Each path is a new rotation, seen through one point. The rows after it are directions, each followed by how far the rotation turns it, in degrees each step (0 if it stays put).
Each turn is a multiple of 5 degrees from 10 to 175, or 0.
Each row of a path follows its step; steps can be skipped.
path 1
step 0: [-12   3 -29 -27   6  25  -4  19 -11  -7  23  -4  34 -25 -24  45   1  27
  -3   8 -13   0  17  72  13  30  37  -1  15 -26 -18  18 -10  12   7  10
  17  45  -6]
step 1: [-14 -10 -31 -40  17 -20  20  29  13  -4  18  -3  15   2 -12 -13 -11  38
  -9  14 -32 -28   3  55  46  20 -13  -6  10 -26  -9 -59   1 -15 -34  -6
  13 -11  14]
step 3: [-34  -7  18   2   7 -38  17  -3  20 -33 -43  26 -45  -4  -8  -9 -51  13
  33 -21  -9 -20  -2  14  -1  -4  51   0   0  -3 -12  -2  32 -13  39  25
 -14   5  15]
step 4: [-17   0 -32   2 -22  13   1  -4 -34 -10 -14  44 -31 -17  17  50 -14  29
  30 -30  20  -3  25  10  33 -20  17   1  28 -24  -2  12   9 -37  46   7
  -8  18  -3]
step 5: [ 17  -6 -13 -20   9  42 -10   0 -18  17   0  -3  19 -17   2 -18 -27  63
  43  -9   2   5  27  39  51 -31  18  20  -1   5  11 -13  -7 -21 -12  -1
 -30  36 -21]
step 6: [ -5 -11 -23 -23   8 -28 -16  27   2  33   9 -24  -8 -13  -2 -25  -5  13
 -22  20 -15  20  18   7  51  -7  16  34 -10  16 -22 -49 -53 -31  25 -26
 -22  31   1]
step 8: [-47  11 -25 -12 -30 -52   4   8 -13 -48 -25   9  15  -2 -14  26 -20  -2
  28   3 -26 -18  -6  -8  19   5  37  -7  10 -28 -42   6  14  -1  -9 -41
  10   6 -32]
step 9: [ -9 -21 -20 -10 -25  17  19  17 -11   5 -38  23  -2  -2 -13  -1 -22   1
   2 -26  12 -27  43  14  53   4   7 -13 -22 -52   6  21  26 -16 -24 -32
  -1 -27 -45]
step 10: [-14 -42  51 -10  -7   6   9 -14  -7 -17 -42  -5 -21  13 -21 -35 -25  13
  -8 -17  38   2  30  32  37 -19 -23  16 -14 -14 -33 -19 -24 -25 -15   0
 -25  23 -28]
step 11: [-27  -1 -17   7 -13  -1 -18 -15  13   4  -3 -10 -28 -24 -20 -12 -28 -15
 -36  15  26  25  28  51   7   9  10  11 -21   1 -23   7 -17 -15  60  41
 -14  35 -31]
step 12: [-58  22 -48 -43   5  -5 -12 -13 -16 -15  27 -18 -24 -32   6   6 -32  41
   9  10   6  12 -19  30  -6  15  -7   4  -6 -15 -27   8   3   2  -6  24
  30  45 -14]
Speeds:
[  5  -3  16  -2  -1   9   1   3 -18   4  -8   8  -1  11 -13   2   0  -4
  12  -5   6   9  15   0  -2   8  -2   1   6   4   0   8  12 -16   5  -2
  -2   2   0]
65
[  1   6  10 -15  -3   7   4   3   1   1  -8   1   0 -23   2   6  -2  -8
  10 -12   4  13  -2   0  -4  -1   1   5  -4  -5   0   3 -12   5 -19   7
   1   0   9]
145
[ -3   4  -6   8 -15  -5   3   1   2   4  11   4   3  -2  -5  12  13 -20
  -3  -1   9   8   7  -5  14  -3   2  -1   7  -8  -1  -7 -15  -6  12   0
   1  -6   3]
160
[  5  11   7   0  -5  -7  -5   6  -2  -5  12  13 -18   4   4   2  -6  -8
  11  10  -6  -2  -3  -5 -10   1   6   2 -13  -5  -9   6  -2   3   9  10
  11   9  -6]
85
[  2  -4  14   1  -3  -4  14   7   1  -8 -10 -10   1   2   1  13  -3   1
  -7  13  -6   3  19   8   1   5  -7  -5   1  -3   3  -3  -3  15   0   0
  13  -4 -11]
40
[  6  -5 -11   6  -7   7   7   3  -8  13   5 -18  -8  -3  -7   1  -9   8
   6   3   1  15 -10  -4   2  -6  -6   6   7   7   6   1  -4   6   9   7
   4  16  -3]
55
[ -4 -16  -2  -5   3   3   2  -6   6   2  11  -2  -4   9  -6   8   3 -10
  -1  -3  11  -8 -10  17  -5  18  -2  -1   4   0   1  -1   2   0  -8  18
  11   1   4]
25
path 2
step 1: [ -2  -3  21  29  15   1   8 -36  31  29 -29  29 -26 -10 -25   0 -14 -46
 -11  -2  11 -44   4   2 -70  -3 -33  25  -4   5  20  21  19 -17 -16 -15
  23  -7 -35]
step 2: [-15  50 -25 -16  13 -52 -18  -9   5  15   4 -40   3 -15 -28  33 -33   8
  20  32 -19 -24  28  30 -13  24  18 -17 -42  23  30  13  18  10 -18  17
  17 -23   2]
step 3: [ 26  -1  12 -46  18  16   5 -39  19  24 -36  32  27 -35   8  30 -15 -12
  20   1 -45 -24  10  15 -21  -5  29 -36  32  -8 -13  -6 -13  14  28 -21
  26  -9 -39]
step 4: [-73  -3  15 -12 -26  15 -16 -21  11 -18 -44 -42  17 -14 -13  -9  -8   2
  15  41  29 -23  19   2 -39  14 -18 -44  21   5  -6   2  13 -30 -10   4
 -11  -4 -21]
step 5: [ 27   8  42  33 -10 -23   5 -53   3   8 -47 -50 -14 -10 -17  23   3   3
   2  24 -59  18   8  20  -2   9  -4  -9   9  -1  -6  21 -10  14  -3 -42
  -1 -15  37]
step 6: [ -3  31 -12  18  11  -5  24 -22  30  -7 -65   9  39  -9  16 -12 -12 -51
  -1  -3  28 -10 -27  43 -33  16 -22  -2   4  41  26   9   6  11  26  -6
  22  24  -1]
step 7: [  3  45 -28 -19 -30 -17  -3  -6   2   2 -15 -43 -17 -14   8   8 -13  -5
  22  -8   2 -14  38  12 -16 -32 -16 -35 -17   4   0 -15  36 -11  23 -26
  40 -69  28]
step 9: [-20  33  12 -13 -18 -10  13 -30  19 -12  -3 -18  13  20   9  11  -8 -13
 -30  29  37  16  60  17  -1  36 -25 -10  33 -19  30  32   3 -47  16 -21
  12 -17 -35]
step 10: [ 52   6 -24  -5 -19   6  -9 -38  14  25 -14 -22 -32  34 -31  20 -22   1
   4  41 -18  -9  -4  25 -43  -5 -10  -3  12  -4 -10  43  40  22  32 -22
 -29   6  19]
step 11: [-18  26  -6  -1 -23   0  47   5  45 -27  -6  -2  54  12  -9  41 -12 -44
  18  -5 -11 -21   8  60   7  15  -7 -14 -34  19 -30  13  -2   5  23   0
 -10   5 -26]
step 12: [  2  20  24   7 -19  23  30  -7   8  14 -25   6 -53 -41  15  41  -6  13
   1  16  25 -33  49  13 -40   2 -10  12   7  -2 -34 -26  13 -14  41 -10
   6 -41   8]
Speeds:
[ 14 -15  -2   4   4   9  -5 -13   0   0  -8   4  -8  -4  -6   5  -7   0
   3  -7   8   2  -4 -13 -16  -3  12  12   1  11   0  -6   0   2  13  -3
  -8   5  -3]
160
[ -1   5   6  -4  -4   2  -6  10   1   7  -2   8  -2  10  -4  -1 -14  -3
   2 -13 -12  15   5   8 -12   6 -17   3 -13  11   6   0   3  12   1   1
   2   5   4]
80
[  8 -10  -1  10   5  12   7   5   7  -3   9   0  11   0  -6  -9  -9 -14
   2   5 -14  -5  -5   4   0   0  -1   3  19  -6   3  -9   2  17  -5  -3
   5  -4  -3]
145
[ -1 -14 -10  16  11  -8  -1  -7  -9   7  -3  -2   8   0   6   0   9   0
  -3   5  -6   6   9   9  -1  -6  -9  13   0   1  10  18  11  -3   2   4
  -6   1  -3]
85
[ 15  -3  -7  -8  -9   4  -1  13   0  -6  -8 -11   1  12   9   8 -11  -3
  -3  -5   6 -11   9   5  13  -4  -8  15   7  -1  -2   2  -1  -9   1  -7
  -2   9   6]
25
[-13   9   5  18  -6  -3  19  -2  -7   0  -6  -5   0  -2   6   3  -7   4
 -10  -6  -1  -5 -17   2  -2 -15  -6   8  -4   1  -5 -10  -1   5   7  -2
  -5   1   8]
60
[ 11  10   2   7  -3  -1   3  -7   2   3   1  -9  -6   0  -9 -10   1   8
  -6   9   1   6 -14  -7   2  14 -12  11  -1   2   1   6  -1  -7 -11 -13
   8  10 -12]
85
[  0   0   4   6  -3   6  -6  -5  -7  13 -18 -13   9  -8   6 -22  -1  -1
   1  -8  -2  -3   8  -9  11   7   4  -5   1   7  -8   2  -3   7   3   8
   9   4   7]
35
path 3
step 1: [ 16  12  -8   3  28 -17  44   6  21 -21 -43  -9 -14  -3 -28   1 -17  -8
  -8  21 -10 -13 -20 -13 -20 -17  58  -8   2 -19  15  31   9  -3  39 -16
 -11 -44 -38]
step 2: [  2   8   8  11  25   2   4  21 -23  21 -19  37 -13   9 -15  -9 -46  -4
   4  12  -8  -7  12 -14 -34  -8  37  12  -5 -37  29  67  41 -18   4 -10
   2 -29 -10]
step 3: [ 34 -11   5  -9  21  -7  11 -20 -13  13  -8  18 -37  32 -23  10 -22 -11
  22  11 -21  44  23  26  16  -4  35  21  -8 -34  -4  30  27 -38  -4   2
   4 -29 -39]
step 4: [-13  -2 -20  10  22  -4  -2  -6  35 -16 -24  21   1   4 -25  21  -3 -27
   2   3   9  38  23   2  20  21  50  19 -27 -68   2  31  12 -15  15   2
 -35   8 -18]
step 5: [  4   5   0  56   7 -20   7  -1 -10 -10  -4   9  14  27  14  -3 -32  -2
  12  26 -10  31  -3 -21  -3  -2  -6  15 -22 -52  -7  21  22 -38  37   8
 -47  23 -34]
step 7: [-11  16 -18  30  16  42  25   9 -16 -11 -57  19  33  18  -4   9 -25   9
 -16  21   5  24  -5 -18 -14 -14  45  -9 -19 -23  30  34  -1 -30  14  10
  20 -17  -7]
step 8: [  3  -2  -5   2  17 -11 -10 -26 -48   6 -42  -1 -15  31   4   1 -29  29
  29  32 -15  25  -5   0  -4 -40  42  24 -19 -21  32  33 -15 -14  -5   0
   8   2 -35]
step 9: [  4 -19 -34 -10  20 -11 -30  -7   4  10 -20  27  25  20 -32  13 -17 -29
  12  26   5  22   6   5   8 -44  68  17  -2 -31 -18  20 -20 -18 -10 -27
 -12  -4 -23]
step 10: [-17 -10 -20  36   7   2 -13   9 -17   5 -40  26   6   8  -5 -38  13  -4
  23  47  -5  11   4 -18  19   6  33  -9 -24 -36 -43  19  14 -34   3 -25
 -22   1 -39]
step 11: [ 27  23  14  12 -15 -38 -14   0 -27  -3 -32  11   8  19  -3  10   2   6
  18  10 -27  24 -22 -38  26  -5  58 -32   0 -30 -14   9  24  -3  25 -10
 -43  -7 -27]
step 12: [ 39  -8  -5  24   8 -17  40  16  -2  -8 -57  29  35  23  -6  26 -12  -9
   2  15  -6  -8   6 -33  -6   6  40  -9  18 -21 -12  31 -12  -5  52 -20
   1 -29 -14]
Speeds:
[-12 -23  -4  -7  15  -3  -8  -7  -3   0  11  10  -7   7  -5   8  -1  -3
   6   4   2  -2   7   7   4   7   8   2  -3   2   3   0   2  -1 -16   5
   6  10  -6]
65
[  3 -10  -6  23  -2   5  12 -14  -3   4  10   9   6  -1   6  -3  -8  -8
  -2   7   4   5  -6   1   1  -5  -1   0  13   1  -9  -5   8  -2   5   6
  15  -5   4]
155
[ 25  -5   9  -6  -5  -9  -4  -7  -5   5   8 -11  -1  14 -13  12   2  -6
  -7   1  -8   3   4   3   5 -12   3  -2   3   3   1 -14  -3  -4  -1   1
  -3  -5   2]
130
[ -9   4  -1  -5  -4  -5   6  -4   7  13  11  -5   5   0  -7   1  15   1
   4   0   4  -8 -11  -3   8   3 -21   2   4  10   1   6  -5   4 -12  15
   1  -6  11]
0
[ -2  10   0 -10   1  -3  -2 -15   9  -7  15   4  -3 -18   2  -3  -5   5
  -3  -3  -6   1  -7  -3  16  -4  22   0   9   0   6  -1  -5   6   2   4
  -5  -3  -2]
145
[  3  -3   0 -14   4  -4   7   1  -4   9   3 -13   8  -9   4  -7   1   1
  -4  13  13  15  -3 -13  -1 -10   2 -12  -7  -3  -3   2  -3   4  -6  -6
  13  14  -3]
35
[  0  -4 -12  -6   2   9  -4   3  11 -11   0 -16   9   3  -9  12  -5  -5
   9  -7   2  -3  -2  -3  15   1  -1   5  -1   8  -7   6   8   3  10 -12
  15  -6  -6]
130
path 4
step 0: [ -7  46  37 -34  23  29  19  56 -21 -19 -26  24  39  38 -12  26   1 -26
  19   1 -32 -15  -7  34 -11   8 -17   5 -18   2 -22  -9 -10  -8  -8 -16
  -9 -17  41]
step 1: [ 52  16  -3 -38   4 -35 -19  10  14  -8  -2  38  17  30  13  24  -5   2
 -60  42 -32  11  -7 -26 -12  -2   9   0  13  -9 -34 -17  37 -19  38  11
 -23   0   9]
step 2: [-10 -16 -42   9  53  -6  32 -34   2  40 -23  16 -35  18 -10 -19 -25  12
 -19  26 -45 -15 -51  -7  13 -21 -25   6  -7  21   7  -8  22 -40   3 -13
  -6  13  -5]
step 3: [-21  -9  16  47  28  -5 -11 -11  11 -22  30  -9  13  -2  39 -29   0 -50
  45 -17 -16 -13 -20 -43  11 -26 -21   3  42  13   9 -17  24 -17  17   6
 -27  37  -2]
step 4: [-63 -23  30 -17  14   3  22  39  -3 -58  21 -18   3 -20   3   5   1  28
   3   3  35  -9   1   7  38  17 -28 -26  -4  19   7 -20  41 -19  43  -8
   2  -5 -13]
step 5: [ -1  -7  -5  21  -1  -5  29  63 -38 -37  19  -2  -2  -7  19  -9   6  19
 -36  19   1  80   0 -35  33 -12   3  18 -27 -31   0   3 -24   8 -12  14
   3   4  -8]
step 6: [ 10 -38  16  13 -11   5 -13 -29  -6  19   8  20  11  -5 -24  13   5   4
   8  16 -17  46  -3  53  34  -1 -22 -38 -39 -51  -2 -17   1 -21 -46  35
 -22  21 -10]
step 8: [-12  16  44 -55   9  24 -28   7  24   9 -26   2   4  64  42  12  12   6
 -31  -5  30 -41 -17 -29  14   4   0   1  -6 -31   7 -18  11 -17 -27 -12
  13  12  10]
step 9: [ 37 -15 -51  -1  -7   8 -23  14  -8  20   2  11 -21  23   7 -16   8  11
 -67 -14   6 -41   9 -24  27 -41  -9 -12  -5   9  24 -28  16  27  33   4
  -5   9 -49]
step 10: [ -7  -4   4  10  49  -3   2 -30 -28   8   4 -22 -11 -44 -17  -9 -15 -16
   9 -30 -23 -34 -27 -29  16 -17  30 -16 -53  15  58 -26 -13  16 -29  -3
 -21  10 -21]
step 11: [-12  -4  10  24  26 -47 -22   3 -16 -76  17   6  44  17 -38  -6   0 -15
  38 -30  31 -24  24  -1   6 -10  17 -14   5  20 -23 -18  -1  23 -21  12
  12  14 -16]
Speeds:
[  3  11   1   3  -2   2  -1  -4  -8  -4  15 -15  -4   9  -2 -13  -2  -4
   3   4   1  -7  -8  -3   9  15  -4  -7  -8  -1  13   6  -4   6  19   7
   9   6  -2]
60
[ -9  -4  -7  -1   7  -5  13   3  -7 -10  14 -22  -1 -10   2   5   2  -5
  -2  -1   3   0  15   7  12  -1   9  -1   5   5  -4   3  -2   6 -10  -2
  -9  10  -5]
55
[ -4   3  -7  -8   6   2  -5  15 -15  11  -6  -3  -6  -1  -1  -6  -2   4
  10  -2   1   7 -11 -15  -1   8   3  -1   3   7   1  -2 -19  -6  -9  -7
  -6   7  12]
140
[-10   3   6   5  17   8  16   1   0  -1 -10  -4  -8  -7   4 -11  -6  -4
  -7   3  -5  -3  -2   0  -5 -11   7  12 -10 -11  -1   7  -8   7   1   0
  11  -8   9]
140
[ 17   2  -8  19  -2   0  -4  10  -8  -5   2   4   4   0   7  -6   3  -7
  -3  -4   0   8  10 -13  -8  -8   7   9  16  -1  -8  -1  -3   9  12   6
   2   6   0]
170
[ -4   2  -7 -14   3   2  -9  -5  -3 -11  -4   9  -9  -6 -16   6  -5  -3
  -7  -6 -13  13   5  -1  -2  -1   1   6   6  -4  18   7   6   2   0   9
   5  14   3]
85
[  6   7   8   1  -8   4   5  -3   0  -5   4   1 -10   0  -5  13  -5 -20
   1  -9   4  -2  -9 -16   9   3 -10  11  -3   0 -14   2   0  -3 -14   8
   2  -2  -4]
140
